Some points, one per row:
(-0.4 0.0 1.6 -0.8 1.2 -0.1 0.4 0.2)
(-0.3 0.8 1.0 -0.1 1.5 0.2 -0.3 0.5)
(0.5 0.1 -1.9 0.9 -0.3 0.4 -1.8 0.5)
(0.4 0.9 -0.4 0.1 1.1 0.1 -1.2 1.0)
(0.0 1.3 0.5 1.2 0.6 -0.1 0.9 -0.5)
(-0.3 0.5 0.8 0.8 0.6 0.0 0.6 -0.6)
(1.0 1.4 -2.1 0.9 0.3 0.1 -1.7 1.1)
(-0.1 -0.9 -1.1 0.8 -0.6 0.7 -1.8 -0.1)
(-0.4 -2.0 -0.8 0.3 -1.1 0.4 -1.3 -0.5)
(0.2 0.9 -0.6 1.3 0.4 0.2 -0.6 0.0)
(-0.1 1.1 0.8 0.6 0.1 -0.4 1.7 -0.6)
(-0.3 -1.8 -1.3 0.6 -1.7 0.6 -1.5 -0.6)
(0.0 -0.8 0.1 -1.5 -0.8 -0.3 0.7 0.3)
(0.6 1.5 0.0 0.1 1.6 0.0 -0.6 1.0)
(-0.9 0.2 0.8 1.3 0.3 0.4 0.4 -0.9)
(-0.6 -0.5 1.1 0.2 1.0 0.4 -0.7 -0.2)
(-0.1 -1.2 -0.8 -0.3 -1.8 -0.1 0.3 -0.5)
(-0.3 0.8 0.1 2.2 -0.2 0.1 0.7 -1.4)
(-0.4 0.4 1.1 0.7 1.0 0.3 -0.1 -0.4)
(-0.9 -1.4 1.1 -0.1 0.4 0.6 -0.8 -0.5)
(1.1 -1.0 -2.6 -2.4 -2.3 -0.7 -0.2 1.4)
(-0.2 0.0 -0.5 1.2 0.0 0.4 -0.9 -0.4)
(-0.8 -0.9 1.5 -0.1 1.0 0.5 -0.7 -0.3)
(0.2 1.7 -0.4 2.4 0.1 -0.1 0.6 -0.8)
(0.0 -0.8 -0.9 0.1 -2.3 -0.3 1.2 -1.0)
(0.1 1.3 -0.2 1.8 0.2 0.1 0.3 -0.7)
(-0.1 0.1 1.3 -1.2 0.8 -0.4 1.1 0.3)
(0.0 -0.2 0.5 -1.1 -0.9 -0.6 1.8 -0.2)
(-0.5 -1.3 0.3 -0.2 -0.7 0.2 0.0 -0.5)
(0.3 1.6 -0.6 2.1 0.0 0.0 0.4 -0.6)
(0.8 1.9 0.3 -0.7 2.1 -0.3 -0.2 1.6)
(-0.3 -1.0 -0.7 0.8 -0.5 0.6 -1.4 -0.4)
(-0.3 0.6 0.0 2.3 -0.6 0.2 0.8 -1.5)
(0.6 1.5 -1.5 1.8 -0.1 0.1 -0.6 0.0)
(-0.1 -1.7 -1.5 0.1 -1.7 0.4 -1.3 -0.2)
(0.1 -0.5 0.3 -1.7 -0.6 -0.5 1.0 0.4)
(-0.6 -0.3 0.9 1.2 0.3 0.2 -0.3 -1.3)
(0.5 -0.4 0.0 -2.3 0.6 -0.3 -0.6 1.5)
(0.3 0.0 -1.6 0.8 -0.3 0.4 -1.8 0.3)
Then 12 other points, each followed by its number:
(-0.5 -0.5 1.3 -0.5 1.2 0.4 -0.6 0.2) 0
(1.1 1.5 -2.8 1.5 -0.3 0.1 -1.6 0.9) 1
(0.3 0.7 0.0 -0.2 1.4 0.1 -1.0 1.1) 2
(0.1 1.6 -0.5 2.5 -0.3 -0.1 0.9 -1.1) 3
(-0.6 -0.2 0.9 1.4 0.0 0.3 0.4 -1.3) 4
(-0.4 -1.6 -0.5 0.1 -0.7 0.6 -1.4 -0.2) 5
(0.1 1.5 0.4 1.3 0.6 -0.2 1.0 -0.5) 6
(0.9 1.4 -1.7 0.9 0.8 0.2 -1.6 0.9) 7
(-0.5 -0.3 0.8 0.4 0.9 0.4 -0.7 -0.1) 8
(0.4 1.1 0.4 -0.3 1.7 0.0 -0.6 1.1) 9
(-0.4 -0.5 0.7 0.0 -1.0 -0.4 1.8 -1.1) 10
(-0.6 -1.1 0.2 0.4 0.1 0.6 -1.1 -0.4) 11
Which two of these numbered points are nearest to each point below, looking only along the 3 directions in which the first points spread most? Their numbers follow each, nearest first.
(-0.2 -0.3 1.3 -1.2 1.0 -0.1 0.2 0.4) > 0 8
(-0.4 0.5 0.8 1.3 0.6 0.2 0.2 -0.8) > 6 4
(0.8 2.1 0.2 -0.3 2.0 -0.3 -0.1 1.3) > 9 2
(0.4 1.4 0.6 -0.5 2.0 -0.1 -0.4 1.2) > 9 2
(1.0 2.1 -1.6 1.2 0.7 0.0 -1.2 0.9) > 7 1
(-0.5 0.5 1.2 0.8 0.8 0.1 0.5 -0.6) > 6 8
(0.3 0.1 -0.3 -0.5 0.8 0.1 -1.1 0.9) > 2 9
(-0.1 1.0 1.0 0.3 1.3 -0.1 0.4 0.1) > 6 8
(-0.2 0.8 0.4 1.6 -0.2 0.0 1.1 -1.2) > 4 6
(0.1 -0.2 0.0 -0.6 0.8 0.2 -1.2 0.9) > 2 0
(0.1 1.8 -0.6 2.7 -0.4 -0.1 1.0 -1.2) > 3 6
(1.0 0.8 -2.7 0.9 -0.4 0.3 -2.1 1.0) > 1 7
(0.7 1.7 -1.2 1.4 0.6 0.1 -0.9 0.5) > 7 1
(0.0 0.1 1.1 -1.5 0.4 -0.5 1.2 0.4) > 0 8
(-0.2 0.6 0.8 0.7 -0.1 -0.2 1.6 -0.9) > 4 6
(-0.3 -1.6 -0.8 0.2 -1.0 0.6 -1.4 -0.3) > 5 11
(-0.3 0.7 0.6 1.5 0.1 0.0 0.9 -1.1) > 4 6
(-0.4 -0.5 0.7 -0.2 -1.1 -0.3 1.7 -1.3) > 10 4
(-0.1 -0.2 0.5 -0.7 -1.4 -0.7 2.3 -0.7) > 10 11
(0.5 1.3 -1.2 1.6 0.1 0.1 -0.7 0.0) > 7 1
(1.1 0.7 -1.0 -1.0 1.0 -0.1 -1.7 1.7) > 2 9
(0.0 -0.1 0.5 -0.9 -1.4 -0.8 2.7 -0.6) > 10 0
(0.3 0.9 -0.8 1.3 0.5 0.3 -0.9 0.2) > 7 8
(-0.7 -0.4 0.9 1.0 0.4 0.5 -0.3 -0.9) > 4 8
(0.6 2.5 -1.0 1.2 1.5 -0.1 -0.3 1.1) > 7 2
(0.2 1.8 -0.7 2.7 -0.3 -0.1 0.8 -1.0) > 3 6
